128 stands for zero in the data rows.
What is the hidden score of each row? Scores go from 0 to 20, and 10 is about the middle.
[115 170 113 152 133 130 110 123] 7
[104 123 147 102 113 140 143 134] 16
[167  96 150 134 144  89 119 120] 5
[140 116 177  99 120 137 125 124] 8
[155 127  92  92 124 136 137 136] 14
[132  94 165 137 155  94 112 125] 7
[106 140 141 130  98 121 110 117] 9
[151 127 149 102  98 127 111 141] 5
[ 95 139 152 113 118 138 113 124] 11
[130 126 122 140 163 137 125 113] 14
[136 132 120  99 120 152 158 159] 16
[105 120 119  95 116 156 161 128] 20
[170 104  96  88 177 139 129 132] 14
[160  94 180 130 174  93 114 125] 2
[132 140 115 174 143 117 113 119] 9
[133 125 148 136 117 114 113 118] 7
[ 94 113 162 117 115 103 110 136] 10
[143 126 153 121 133 143 135 167] 9
[125 132 162 136 113  98 113 118] 3
[ 95 136 116  97 126 148 172 128] 20
[141 133 158  95 117 147 135 146] 8
[138 136 117 177 138 128 128 114] 12
[136 158 101 137 122 126 112 123] 8
[ 98 158 124 110  99 120 111 123] 8
[137 118 156 150 152 108 113 124] 6
[ 95 133  95  93 100 147 155 151] 20
[135 144 102 104  98 133 142 140] 13
[133 137 107  96 148 164 157 117] 18
[152 132 111 118 146 179 168 142] 20
[123 137 129 100 116 165 138 121] 16
[101 132 115 131 141 169 158 122] 20
[142  94 142 132  96  99 116 144] 10
[153 105 156 103 121  89 125 122] 4
[126 125 154 142 159 120 119 134] 8
[ 97 130 128  94 124 165 162 133] 20
[143  99 149 123 160 101 113 117] 7
[150 131 101 143 127 132 137 121] 14
[104 135  97  91 124 169 172 159] 20
[100 143 161 131 120 102 112 128] 4
[125 121  95 104 123 163 152 118] 20
[ 99 163 101 125 102 130 111 121] 12
[152 123 102 148 135 126 119 154] 12
[141 131 131 145 126 116 109 120] 7
[124 123 130 127  97  95 111 120] 8
[140 131 104 145 131 129 137 114] 14
[141 127 144 158 136  95 120 112] 5
[117 144 138 139 103 120 109 119] 8
[166  98 162  92 157 139 117 130] 8
[154  94 147 137 165 102 121 138] 8
[136 135 147 101 159 112 110 122] 3
[130  89 142 151 148  92 109 112] 11
[127  87  89 150 126  98 117 113] 19
[136 129 149 144 110 130 124 122] 9
[133 130 146 146  95  96 109 123] 4
[142  91 152 152 154 124 129 119] 14
[104 132 119 131 153 154 168 134] 20
[132 137 156 124 115 123 109 139] 5
[143 125  92 116 104 119 128 161] 13
[100 138 117 102 117 181 174 146] 20
[108 146 117 122 114 134 143 115] 15
[106 160 107 129  90 143 147 177] 15
[131 133  93 152 110 134 135 119] 17
[136 120 122  90 159 138 130 118] 13
[100 111 144 100 161 159 142 133] 20
[102 127 124 102 112 135 139 122] 17
[128 126 146 127  96 132 108 120] 10
[130  92 160 127 159 115 121 146] 11
[142 142 120 154 147 118 118 112] 7
[131 137 136 138 136 103 114 124] 5
[127 149 102 131 122 139 131 121] 13
[144 126 148 130  97  98 107 119] 3
[104 134  89  94 107 154 148 114] 20
[132 145 120 133 140 129 109 114] 8
[140  94 177 138 189  96 119 115] 5
[139 124 149 133 187 119 118 141] 6
[120 130 169 101 114 127 132 130] 8
[161 125 153 134 142 121 118 117] 4
[103 148 100 131 123 139 146 124] 18
[156 121 130  95 169 155 153 137] 13
[106 113 159 128 101 108 113 139] 10
[ 98 102 175 100 252 141 130 133] 13
[146  90 146 124 143  88 109 117] 7
[159 116 135 106  97 129 127 128] 10
[126 208 117 159 146 129 112 117] 0
[ 96 191 104 152 112 147 113 127] 10
[145 130  96 123 100 125 124 113] 13
[125 125 122 157 156 130 113 122] 13
[144 148 106 132 119 136 111 121] 9
[101 122 124  89 154 145 156 137] 19
[122 157  98 153 110 155 148 120] 17
[134  83 173 140 161 122 112 148] 11
[152 134 103  93 132 140 106 152] 9
[197 106 126  96 167 164 126 136] 11
[130 141 119 141 145 144 143 112] 14
[148 128 102 100 115 164 146 117] 18
[101 158 127 102 136 185 239 114] 20
[ 97 122 154 110 117 118 115 129] 11
[104 171 136 133 121 132 112 120] 6
[122 173  99 135 119 129 109 123] 7
[132  90 155 120 186 102 115 125] 9
[144 124 101 137 123 146 131 123] 17
[131 144  98 163 115 138 140 127] 16
[143 129 119  93 145 152 145 151] 14
[122 162 128 147 132 134 114 115] 7
[131 137 160 187 151  94 119 120] 3
[143 130 141 148 128 121 126 112] 8
[133 124 106 154 122 141 130 113] 18
[ 99 134 134 122 100 141 133 124] 16
[101 188 124 138 118 128 111 111] 5
[163  92 152 142 134 101 113 138] 7
[124 142 117 175 135 142 121 120] 14
[101 141 153 136 117 126 114 112] 9
[105 116 122 120 117 143 143 120] 20
[135 137  95 155 121 125 114 117] 13
[123 162 117 126  98  90 116 116] 2
[128 127 129 125  95  96 106 131] 6
[103 122 103  92 119 215 183 157] 20
[137 122 156 124 147 124 126 123] 8
[102 149 120 110  91 143 150 151] 16
[136 142 135 137 104 128 106 155] 6
[164  98  97 156 144 127 124 137] 16
[106 125 134 109  97 134 132 136] 15
[152 120 124 129 164 114 120 134] 8
[108 212  95 135 110 177 111 110] 10
[134 127 156 141 167 132 107 144] 7
[146  92 144 166 162  91 118 117] 9
[187  99 103  97 171  93 121 126] 6
[137 121 146 128  98  98 112 141] 5
[173 108  98  97  96 160 157 145] 20
[142 127 138  94 103 126 110 133] 7
[139  90 160 131 119  91 114 126] 8
[123 149 143 132 122 114 114 115] 5
[149 116  94 112 146 135 130 150] 15
[121 166 116 142 122 118 115 114] 6
[127 155 157 143 109 122 118 115] 4
[131 123 152 174 124  99 108 115] 6
[134 155 145 136 120 127 111 119] 4
[ 98 142  98 138 129 151 146 111] 20
[ 93 143  95  91 100 181 255 118] 20
[111 124 142 121 100  92 110 133] 7
[141 110 135 118 105 116 126 141] 11
[151 130 115 184 146 138 130 114] 13
[135 137  95 139 114 137 109 118] 14
